Here are some points, each followed by its number:
[ 0.7 -2.7 -1.4  1.9 -0.5  2.6 -0.1  2.1 -1.0  0.6 -1.1 -0.9 -1.1 -0.5  0.7
 -0.6  1.5 -1.4 -0.7] 0
[ 0.5 -5.7 -0.3  1.8 -1.3  3.6  0.4  1.7 -2.0  3.1  0.6 -0.2 -0.7 -1.8  1.4
  0.1  0.6  0.8  2.2] 1
[ 0.2 -0.4 -0.5 -1.7  0.7 -0.4 -0.7 -1.7 -0.7 -0.6  1.1 -0.1  0.5 -0.1 -0.3
  0.0 -2.0 -0.3  2.6] 2
[ 0.1  2.2  0.7 -0.5  0.8 -1.8 -0.2 -0.7  0.7 -0.3  0.2  0.9  0.6  0.4  0.0
  0.8 -0.1  0.2 -0.4] 3
[ 0.2  1.1 -1.3  0.7 -0.4  0.2  0.8  0.8 -1.0  0.2 -0.8  0.4 -0.1  0.7 -0.5
 -0.6  1.2  0.6 -2.5] 4
[ 0.5  0.9  0.5  0.0  0.7  1.2 -0.3 -0.4  2.0 -0.6  0.6 -0.4 -0.3 -1.2  1.1
  1.2 -1.4  0.6 -1.6] 5
[-0.5  0.6 -0.4 -0.3  0.6 -1.5 -0.8 -0.9  0.1 -1.5  0.0  0.6 -0.4 -0.3  0.1
  0.9 -1.2  0.7  0.9] 6
[-0.8 -2.8  0.3  1.2 -0.9  1.8  0.6  0.3  0.3  0.4  0.6 -2.1 -0.3 -0.8  0.3
 -0.2 -0.2  0.9  1.2] 7
[-0.1 -1.8 -2.1  0.5 -0.4  0.4  0.8 -0.5 -0.1  1.2  1.6 -0.1  0.7  0.3  0.6
 -0.8 -0.5 -0.1  0.1] 8
[-0.3  1.8  0.2  0.0  0.5 -1.1 -0.2 -0.1 -0.3 -0.5  0.4 -0.1  0.1  0.6  0.7
  0.9 -0.1  0.3  0.1] 9
[-0.4  0.1  0.2 -1.2  0.3 -0.4  0.1 -0.2  0.5  0.0 -0.2 -0.2  0.5  0.4  0.5
  0.5 -0.1 -0.9 -0.8] 10
[-0.3  3.2  0.8 -0.9  1.2 -1.5  0.4 -0.5  1.4 -1.3  1.3  0.5  0.4  0.3 -0.8
  1.1  0.0  1.7 -1.0] 11
[-0.2  3.6  0.8 -0.9  2.7 -2.0 -0.2 -1.6  1.2 -1.8  0.2  0.9  0.8  0.6 -0.5
 -0.8 -1.8  0.9 -0.8] 12
[ 0.4  4.3  0.0 -0.3  1.0 -1.9 -0.2 -0.7 -0.4 -1.1  0.0  1.3  0.1  0.5 -0.5
  0.0  0.5  0.0 -1.8] 13
[ 0.2 -3.2  0.1  0.4 -1.1  0.7 -0.7  0.6 -0.3  0.5 -0.5 -0.8 -0.1 -0.5 -0.5
  0.2  0.4  0.0  0.2] 14
[ 0.5  0.6 -0.5  0.0 -0.1 -0.4  0.0  0.0  0.2 -0.5 -0.3  0.5  0.0  0.1 -0.1
  0.1  0.3 -0.5 -0.7] 15
[-0.6  1.0  1.1 -0.6  0.6 -2.0  1.5  0.5  1.5  0.2 -0.2  0.6  1.2  0.0 -1.4
  0.3  0.2  0.8 -0.4] 16
[-1.0 -5.3 -0.5  0.2 -0.5  1.3  0.0 -0.4 -1.7  0.9  0.4 -0.6 -1.1 -2.9  1.8
  0.7 -1.8 -1.0  2.4] 17
[-1.5 -0.6  0.8 -1.7  3.8 -1.2 -0.1 -2.6  0.6 -0.5  1.4 -0.4  1.2  0.3  0.5
 -1.0 -2.5  2.3  3.2] 18
[-0.1  2.9  1.0 -0.8  1.2 -1.4 -0.1 -0.3  0.4 -1.5  0.6  0.1  0.5  1.0 -0.1
 -0.1 -0.6 -0.3  0.0] 19
[-0.3  1.3  0.5 -0.6  0.5 -1.0  0.3 -0.9 -0.5 -0.1  0.7  0.8  0.3  0.6  0.2
  0.5 -1.0  0.0  0.5] 20
[ 0.6 -2.9 -0.1  0.3 -0.3  0.9  1.1  1.5 -0.5  1.1  0.2 -1.5  0.2 -1.2  0.5
 -0.6  1.0 -0.7  0.8] 21
[ 0.0  2.0  0.8 -0.9  1.0 -2.3 -0.1 -0.8  1.1 -0.8  0.5  0.6  0.6  0.5  0.6
 -0.4 -0.3  0.6 -0.4] 22
[ 0.5 -5.2  0.3  1.4 -0.4  2.2  0.2 -0.9 -1.0 -0.4 -0.7 -0.6 -1.5 -0.6  0.7
  0.6 -1.0  0.0  1.9] 23
New points follow, each followed by the number of its nearest point above by angle.
[-1.4  4.1  1.8 -0.9  2.6 -2.6 -0.3 -3.3 -0.1 -0.1  1.5  0.4  1.8  1.8  0.6
  1.5 -2.5 -0.8  0.0] 20
[-1.0 -2.3 -2.3 -0.8 -0.4  1.1 -0.6  0.2 -2.1  1.9  0.0 -0.7  0.1 -1.0  1.6
 -1.1  1.1  0.1  0.5] 1
[-0.3  0.5  0.9 -0.7  0.2  0.0 -0.1  0.8  0.6 -0.7 -0.4  0.4  0.4  1.3  0.5
  0.1 -0.2 -0.1  0.2] 19
[-0.8 -2.7 -0.5  1.4 -1.3  1.5  0.5  0.2 -2.2  0.6  0.0  0.0 -1.7 -0.5  0.1
 -0.2  1.6 -0.3  1.1] 1
[-0.9  1.1  2.2  0.9  0.0  0.8  0.1  0.1  0.4 -0.4  0.8  1.8 -0.8  0.8  0.1
  0.9  0.1  0.3 -0.3] 11
[ 0.6  0.3 -0.5  0.4 -1.1  0.8  1.1  1.1  0.9  1.1 -0.4 -0.6 -0.8  1.0 -0.1
 -0.2  0.2 -0.2 -1.7] 4
[ 0.3 -0.4 -0.5  1.4 -1.4  2.2  1.0  2.1 -0.5  1.0 -0.5 -0.5 -0.8 -0.6 -0.9
  0.1  1.4  0.3 -1.0] 0
[ 1.2 -2.9 -0.7  0.3 -0.8  0.3 -0.4  0.0 -0.9  0.0  0.3 -0.9 -0.3  0.9 -0.3
 -0.8 -1.6 -0.7  1.6] 23
[ 2.7  3.0 -0.8  2.1 -3.4  0.9  0.5  3.1  1.1  0.5 -0.5 -1.5  1.1  0.3 -0.9
  0.0  2.0 -0.4 -3.1] 4
[ 0.5  1.0 -1.0 -0.1 -1.0  0.8  0.4  1.7 -0.7  0.5 -0.8 -0.3 -0.5  0.3  0.0
  0.6 -0.6 -0.1 -1.2] 4
[-0.1 -0.6 -2.1 -0.9 -0.3  1.1  0.0 -0.2 -0.9 -0.7  0.0 -0.1  0.0 -0.2  1.3
  0.3 -0.6 -0.6  0.6] 17
[-1.2 -0.4  0.8  0.4  1.0 -0.3  0.3 -0.1  0.3  0.2 -0.9  1.1 -0.4  0.0 -0.3
  0.4 -0.3  0.0 -0.5] 16
[-1.6 -0.7  0.3 -2.0  1.1 -1.5 -0.6 -2.9  0.0 -0.9  0.5 -0.5  1.1 -2.6  1.1
 -0.2 -1.7  1.3  2.6] 18
[ 0.2 -0.7 -0.6 -0.7  0.0 -0.3 -0.2 -0.8 -0.7 -0.4 -0.1 -0.3  0.5 -0.2  0.3
  0.7 -1.4 -0.4  0.4] 2
